In the data rows, 128 means zero.
Some points:
[151 151 203 130 200 144  34  85 103  54 146 146 152 231 168 111 142  93 137 149 230 121 152 108 179  76  85 178  46 140  43 180]
[121 159 162 130 112  70 132 255 115  85  92 153 107 150 202 124 113 122 163 180 115 129  78 182 167 136 121 140  89 140 141 122]
[135 142 118 140  98 166 174 125 211  61 148  76  99 167 107 120 164 184 102 165 190 160  92 126 130  92  88  88 133  96 150 182]
[103 153 145  93 138 104 151 135  98 137 104 174  55 121 131 115  47 110 135 140 213 119  81 137  78 177 139 103 157  69 143 145]
[150  19 119 138  90 152 129 126 161 142 116  75 127  58 108 162  14 185 175  85 140 117 127 105 139 159 122 128 106 185 167 137]
[135 122 137 135 116  91 127 114 110 106 245 137 121 115 145 151 137 143 136 118 144 114 182 141 184 185 133  58 135 140 116 124]
[137 102 176 133 101 170 255  70 152 162 179 144 138 116 123 126 106 144 138 137 175 115 183 162 166 173  97 153 117 149 107  56]
[145  60  23 240 104 147 149 118 200  63 150 130 150 154 144 146 177  70 172  59 161  93 201 193  72 155 108  84 113 109 158  35]
[164  87 123 166 108  24 156 114 155 132  44 156  65  86 122 126 170 103 178 113 146 156 144 146 144  88 112 138 175 114 127 152]
[176 147 198 170  32 132  83  77 146 101 112 130 170 144 140 122 135 146  68 110 149  47 117  81  29 158 108 192  80 125  78 103]
[231  77 114  99 149 129 216 138 150  95 133 112  95  84 107 100  97 104  18 170  85 138 162 126  72 123  92  94  88 193 153 141]
[ 97 158  85  29 114 125 148 156 133 160 145 135 122 165  79 123 194 186 121  61 140 120 123  84  83 124 168 155 138 122 119 106]
[113 100 199  92 109 177 164 128 124 135 139 146 139 120 151 182 167 153 175  74  93 162 125 126 122 113  77 143 139 146 153 189]
[133 201 146  71 123  81 100  89 194 185 150 156 154  93 101 157 166 114 146  65 153 117 136 159 137 163 136 127  47 177 204 120]
[ 83 148 154 185 130 122 175 151  86 138 128 150 151 120 153 160  26 153 149 150  76 157 121 102 104  50 237 137 113 113 122  93]
[132 148 116 108 148 130 119 194  58 144 108  58 103 229 113 127  99 188 118 157 167 164 161 166 160 199  99 139 134 143 121 144]
[130 111 186  88 113  83  88 133 161  74 122 153 118 146  95 108 183 136 146 150 138  73 122  77  49  73 140 196  98 128  51  34]
[117 146 122 147 177 135 156 104  48   0 118 143 152 127 135 106 103 104  28 104 105  98  97 104  94 174 247 180 147 107 134 144]
[150 126 173 162 187 125  70 134 123 132 101 106  38 186 120 103 115 110 136 160 134 119 179  31  32 132  97 183 103  93 108  19]
[125 167 111 163 110 184 141 199 187 168  92 113 233 126 105  84 109 102 175 217 147 139  87 116  83 121 135  84 195 176 142 151]
[ 53 133  52  92 160 170 151 143 111 131 182 133 136  86  65   0 119 133 141 144 146  43 104  78  87 146 164 149  99 109  86 122]
[106 134 179 131 252 143 148 104 192 153 115 139  89 180 119 161 115 127 156 158 108  55 164 164 133 124 174 118 141 211 169 181]
[102 109 113 203 105 209 139 144 192 183  61 189 115  78 136 105 150 121 118 115  69 211 168 147 100 223 121 126 141  86  90 155]
[176  48 189 140  77 220 122 178  70 122 154 170  93 103 138 147 136 146  77 100 151 143 117 117 141  59  77  76 138 129 201 132]
[149  55  95  92 230 148 159 116 102 150  95 147 181 134 164 153 115  89 109 153  99 144  89 132 146 144  78 125 127 117 130 111]
[123 138 117 119 145 106 104 149 170  61 148 133 153 153 136 139  94  96  95 151 144 158 108 111 222 151 137 177 179  74 146  67]
[126 226 147 168 120 145  88 103 102 128  76  69 129 117 189 150  99 137 137 166 126  30  73  77  98 162  69 188  83  96  86 103]
[104 131  93 163 127 119 180 105 133  99 120 144 132  96  92 255 239  80  88 192 111 132 145 103 134 115 147  95 106 142 121 139]
[148 151 107 167 135 113 178  75 130 164 113 183 167  96 119 115 152 255 104 148  48 126 123 144 151  32  80 121 122 132 162 114]
[158 129 147  83  57 137 120 144  78  86 225  95 186 161 150  82 157 153 208 160  27 157 166 146 130 145 136 127 144  92 143 161]
[153 125 161 155 142  65  69 100 157 128 102 101 138 146 152  65  98 147  90 123 143 107 110 110 149  79 146  87 189  40 136 133]
[107 159 129  61  39 120 119 129 139 115  87 107 134 120 121 131  84 111  83 124 145 122 189 133 170 128  66 121 204 149 123 120]
[113 136  86 116 120 181 119 158  56  72  93 156 162 170 137 115  95 117  91  72 154 147 169 158 119  99  74 115 101 151 139 161]
[141 142 158 144 131 102 105 174 141 187 131 119 122  98 123  87  98 113 140 133 182  67 136  95 209  34 156 177   0  69  26 230]
[125  75  93 155  75 164  77  54 171 140  55 136 103 162 170  92 126 125 116 122 114 131  87 130 192  99 157  97 126 208 128  97]
[ 36 129 119 125 149  79 122 255 133 157 226 151 122 102 171 119 180 161  57  98 117  82 146  81  77 115 121 179 172 130 113 147]
[104 152 117 118 131  82 125 114 208 114 101 111 122  80 119 131 104 146 124 177 110 152 205 150 135 151 153 100  55 240 144  63]
[101 137 163 147 149 109 124 115 150 144 119 108 121 144 131 142 104  82 150  43  92 156 157 140 108 110 101  69 108 127 180 127]
[108 134 114 107 158  82 126 105 116 157 163  63 114  58 197  71 189  54 140 103 138 155  88 104 140 147 122 150 144 109 165 167]
[154 100  54  30  95 225 121 115 161 163 133 129  90  92 122 160 119 152 147 146  57 112 126 148 150  72 210 123 148  95 117 142]
[ 59 161 124 118 122 106 160 115 107  82 115 172 131 150 105 121  49 119 168  48 106 141  81  86 162 131 148 109 131 111 107 145]
[ 83 104 151  99 156  91 124  84 101 116 132 111 255 146  96 160 138 200 158 161 144 140 124 153 111 157  73  60 134  72  94 137]
[114 133 104 120 132 110  79 125 104 105 130 140 137 150  83 147 109 122 178 154  89 150 134 115 178 139 101 141 171 104 200 137]
[202 100 115 142  66 169 123  64 144 215 202 255  99 129  64 150 127  42 129 160 157 111 131 138 131 129 100 123 122 181 130 109]
[ 65 124 106 100 147 131 103 109 113 132 175  95 149 112 145 142 121 112   0 121 126 172  97 179 129 109 145 179 150 104 154 170]
[ 86 161 164 144 118 121 104 161 117 205 165  94 128 142 138 135 146  84 101  94  61 136  76  90 152 149 117  92 151 118  79 126]
[238  75  70 206 101 109 142 196  54 111 120  81 175 132   0 158 176  60 160  82 136  63 168 192 121 119 135 125 113 158 141 132]
[177 139 126 119 172  97 186 129 155 124 128 127 106 173 131 131 151 189 114  65  87 150  88  98 155 200 127 127 148  98 112 138]
[141 148 135  47  94 122 107 136  98 148  51  99 182 122 159 122 211 164 116 218 197 146 105  92 130 157 241 112 132 122 152 151]
[145 177 124 134 187 218 148 128 111 114 151  74 131  84 115 115 156 100 181  54 140 165 106 133 178  84 159 115 131 153 130  90]
[152 137  64 149 103 101 141 105  40 200  85 173 124 178 239  67 137 132 152 117 140 131 177 172  97 162 111  83 135 137 153  76]
[ 94  96 124 154 100 134 108  72  86 108 161  68   3 132  64 145 132 141 162 210 106 110 105 141 139 175 109 114 121 143 141 151]
[155 157 174 132 128 148  71 146 157 150 166 131  84  97 128 128 115 169 113 122 168 190  59 168 125 104 147 137 161 105 104 121]
[101 177 154 115 194 162  62 110 119 149  51 137 100  20  74 209 141  74 164 141  71 119 180 182 122 179 122 119 139 104 123 121]
[100  89 119 150 121  79 122  94 118 157 118  32  96 177 136 146 143 108 111  82 101 168  99 181 125  85 162 164 186 129 107 147]
[142 125  67 105 170  58 126 142 118 125 148 153 143 111 200 127  76 135 179 145 157 186  93 111  98  80 143 148 163 159  97 168]
These points spread out most along one direction. Take the direction at right angles to it along which they spread out most. Go by this last direction. How many in every 100 of the points above lie lower along it than each point below? Answers are rounded to whole numbers. More than half of the points above lie lower than the first one.
[231  77 114  99 149 129 216 138 150  95 133 112  95  84 107 100  97 104  18 170  85 138 162 126  72 123  92  94  88 193 153 141] 79
[137 102 176 133 101 170 255  70 152 162 179 144 138 116 123 126 106 144 138 137 175 115 183 162 166 173  97 153 117 149 107  56] 84
[101 177 154 115 194 162  62 110 119 149  51 137 100  20  74 209 141  74 164 141  71 119 180 182 122 179 122 119 139 104 123 121] 61
[125 167 111 163 110 184 141 199 187 168  92 113 233 126 105  84 109 102 175 217 147 139  87 116  83 121 135  84 195 176 142 151] 30
[103 153 145  93 138 104 151 135  98 137 104 174  55 121 131 115  47 110 135 140 213 119  81 137  78 177 139 103 157  69 143 145] 43
[142 125  67 105 170  58 126 142 118 125 148 153 143 111 200 127  76 135 179 145 157 186  93 111  98  80 143 148 163 159  97 168] 5
[150  19 119 138  90 152 129 126 161 142 116  75 127  58 108 162  14 185 175  85 140 117 127 105 139 159 122 128 106 185 167 137] 63
[158 129 147  83  57 137 120 144  78  86 225  95 186 161 150  82 157 153 208 160  27 157 166 146 130 145 136 127 144  92 143 161] 7
[100  89 119 150 121  79 122  94 118 157 118  32  96 177 136 146 143 108 111  82 101 168  99 181 125  85 162 164 186 129 107 147] 9
